rotation steps, each row followed by its count of steps:
The counts run from 0 to 444.
[104  94 136 135 101 152 115 133 149 122 149  86 149 101  92 148 111 120
 113 103  73 119 156 129 126 166 164 160 122 122 100 109 133 162 216 109
 105 118 109 125 119 168 120 119 121 115]  196
[132  88 110 133 176 137 149  95 142 129 108  93 110 143  87 157 131  99
 120 107 116 100 106 114 130 128 163 117 127 161 118 120 133 109 170 169
  70 136  81  88  99 169  92 113 131 108]  134
[ 87  98 154 133 130 153 125 103 132 147 159 144  88 148 115 169 128 147
 125 149 100 106 133  77 111 140 176 144 128 106 171 100 163 120 152 160
 113 173 117  76 125 146  92 158 133 107]  148
[113  95 134 121 109 150 120 148 166 133 160 108 103 107  96 196 133 133
 118 141 136 130 134 126 138 167 105 145 140 128 135 103 161 118 202 130
  88 134 139  54 134 148  81  96 132  95]  360
[104  93 115 123 157 137 134 130 161 152 134 126 113 157 100 165 153  99
 114 103 122 117 147 117 104 182 139 133 122 163 110 152 153 127 179 137
  83 144 116  91 115 191  77 113 143 111]  353
[123 114 125  66 115 155 101 154  99 131 142 115 141 127  77 154 138  93
  85 118 112 115 109 119 131 149 149 168 120 146 118 135 171 138 211 152
  84 134 122 130  81 159 106 122 142 165]  34
[150 103 156 142 121 169 168 105 154 115 115 125 123 104 104 157 113 146
 116 140 100 129 142 114 132 157 169 154 158  89 153  85 132 138 187 156
 115 172  94  89 130 134 103 148 116  97]  276
[139  98 110 107 172 163 102 154 150 132 151 149 133 125 103 140 125 140
  84 109  98  92 130 134 129 160 144 162 142 141 145 137  98  91 185 119
 115 125  75  97 109 181 114 119 129  92]  2
[152 103 150 132  79 136 121 132 143 133 105 122 125 114 104 179 157 120
  99 153  88 103 144 131  95 137 157 168 130  92 163 111 141 159 218 126
 142 114  99  97 141 125  94 136 130 142]  280
[123  98 126 128 179 153 128 127 144 149 123 141  89 128  92 155 122  92
  63 136 102  88 116  82 108 111 175 130 131 153 138 148 105 117 186 127
 109 146  97 100 123 157  77 129 102 122]  6
[126 113 148 121 123 145 123 110 136 122 151 118  75 129 106 184 127 131
 131 144 106  80  96  95  75 121 153 138 117 120 196 111 158 112 174 152
  71 103 101  73 119 154 112 110 131 123]  140
[129 113  82  86 135 142 110 131 116 132 125 124 161 152  90 155 184 146
  76 118  97  89 145 139 129 154 153 176 114 130 138 126 131 129 174 143
 104 122 104 101  84 161  99 136 145  91]  122
[115 116 158 122 120 146 132 116 137 139 118 134 130 130  99 151 128 129
  93 146  92  71 136  87  50 145 174 156 112 117 179 111 121 165 169 134
  99 125  90 100 128 155 122 159 133 123]  102
[152 106 108 100 148 146  92 120 162 135 159 120 145 128  93 146 131 102
  91 127 100 146 113 136 131 143 130 156 132 172 126 155 121 107 181 152
  59 132  97  92 106 161 100 113 139  97]  129
[126 113 127 113 136 137 128 103 138 106 167 127  71 133 108 153 121 110
 130 117 111 121 115 109 121 159 177 142 185 133 167 136 125 123 143 164
  71 162  86  71  89 156 124 119 138 106]  45
[104 121 150 122 102 127 129 123 139 163 162 112  86 112 108 193 147 105
  91 144 142 116 125  87 125 107 149 137 116 125 149 118 149 167 185 147
  84 141 148  80 113 136  74 107 131 128]  236
[112 111 153 125 124 144 141 115 148 149 118 149 107 104 121 171 128  89
  89 138 131 111 134  65 113 138 155 136 131 114 109 125 148 143 207 163
  84 175  90 100 145 136  91 134 150 113]  274
[126 100 135 132 130 147 136 153 163 136 128 121 113 101  94 155 130  88
  77 124 140 112 143 124 121 141 127 162 142 155 114 155 117 146 219 106
  95 157 126  93 137 145  91 106 134 111]  398
[112 134 103  92 122 124  98 136 126 128 141 117 108 140 111 158 151  60
  95 116 142  94 122  93  93 148 146 150 135 152 134 179 133 128 176 148
  76 143  99  90  96 157 120 125 156 147]  42
[129 111 112 134  85 130 130  86 129  83 120  78 104 107 126 177 150 104
 114 122  96 129 113 132 145 109 195 150 156  94 147 147 130 153 181 153
  93 149  93 107 108 109 109 108 137 118]  74
[ 92 102 105 102 129 146 119 143 114 127 153 145 138 148  92 156 177 124
  93 102  94  84 147 115 108 159 178 177 121 110 143 140 140 168 171 111
 120 113 121 119  96 164 126 147 143 121]  205
[ 71 131 121 145 107 129 119 109 131 125 149  63 115 104 116 148 107 115
 101 127 111  92 155  92 122 143 175 133 150 111 138 138 125 148 164 118
  88 136  88  83 118 153 115 127 141  61]  410
[130 124 138 107 101 135 119 138 143 130 154 160 106 115 130 175 155 107
 118 139 142  99 126 100  78 164 126 149 135 128 157 150 169 139 181 140
  62 133 102  82 122 162 128 105 167 121]  265
[111 124 121 138  79 111 112  94 131 126 102  84 125  94 122 173 123 102
  78 152 104  84 123  98 117 120 175 141 125  90 122 135 137 134 188 144
 104 150  82  93 127 125 106 117 153 117]  282
[118 131  94  85 105 131 105 113 130 124 152  86 123 130 113 140 170 147
 101 126  88 121 154 120 154 169 163 155 155  98 161 114 101 129 153 150
 128 156  95  63  82 142 102 142 133 100]  247
[105  92 141 137 153 154 148 104 127 128 129  91 126 117  83 153 114 158
 129 114  81  84 131 123 112 142 171 138 128 113 136  69 127 144 170 140
  91 105 104 101 110 160 112 134 110  84]  321
[ 90 115 120 112 128 157 113 134 131 144 198 111 120 129  92 151 137 159
 117 122  85 135 143 103 142 174 164 150 138 108 175  97 132 139 156 129
 111 136 124  87 100 170 114 140 130  70]  24
[120  93  97 112 126 135  71 124 126 114 130 111 114 127 115 174 130 119
 109 120  72  92  99 100 122 136 186 154 130  93 127 132 154 102 165 147
 128 141  63 122 101 160 135 113 149 146]  163
[111  97 122 103 137 165 147 115 132 127 151 117 172 124  92 158 142 157
 106 105  84 118 135 139 139 163 164 165 104 125 139  75 146 174 184 129
  91 109 117 105 106 165  94 136 120  90]  114
[ 89 105 135 122 158 145 130 120 136 166 144 154 101 161 116 171 161 131
  98 141 106  91 149  67  90 155 168 143 104 101 132 107 163 139 164 152
 119 149 105  91 119 155  87 154 145 116]  147
[126 102 117 109 132 128  87 135 144 127 153 120  87 133 111 173 133  96
 101 128 117 110  87 102 101 122 148 142 127 145 155 166 152 104 171 143
  70 125  92  95 102 157 109 101 145 134]  348
[137 118  92 103 149 135 145 113 134 130 130 115 121 146  92 116 155 120
  93 110 108 103 137 122 143 161 174 158 163 145 169 136  88 119 154 157
 101 144  92  66  79 165 104 140 125  97]  433
[112 126 127 137  83 141 127 110 139 100 122  78 153 142 120 162 137 130
 101 132  96 105 167 136 111 176 157 177 152  99 162 134 163 147 175 132
  93 136  92  79 113 142 139 155 145  82]  285
[ 92 108 150 135 121 161 122 101 135 136 167 124 106 107 126 160 102 134
 113 140 101 136 133  69 146 151 153 136 138  98 134  97 165 109 165 151
  93 170 113  77 126 138  96 133 145  65]  149
[134 129 111  91 102 144  94 115  97  90 157  94  93 114  95 151 126 117
 101 119 108 111  84 117 150 118 176 138 159 115 164 124 140 101 162 155
  90 146  91  86  76 121 125 104 141 125]  37
[114 104 109 120  91 145 106 120 140  84 162  82 122 104 100 181 124 115
 122  97 101 136 114 146 167 163 157 158 147 114 122 139 158 134 184 139
  92 134 106 111 101 151 133  90 149 107]  381
[ 88  98 118 106 138 138 101 117 116 153 167 140 148 132 100 162 159 110
  69 122 105 123 139  84 127 151 168 167  86 118 117 144 167 156 172 136
  85 138 138 121 117 150 101 143 152 117]  332
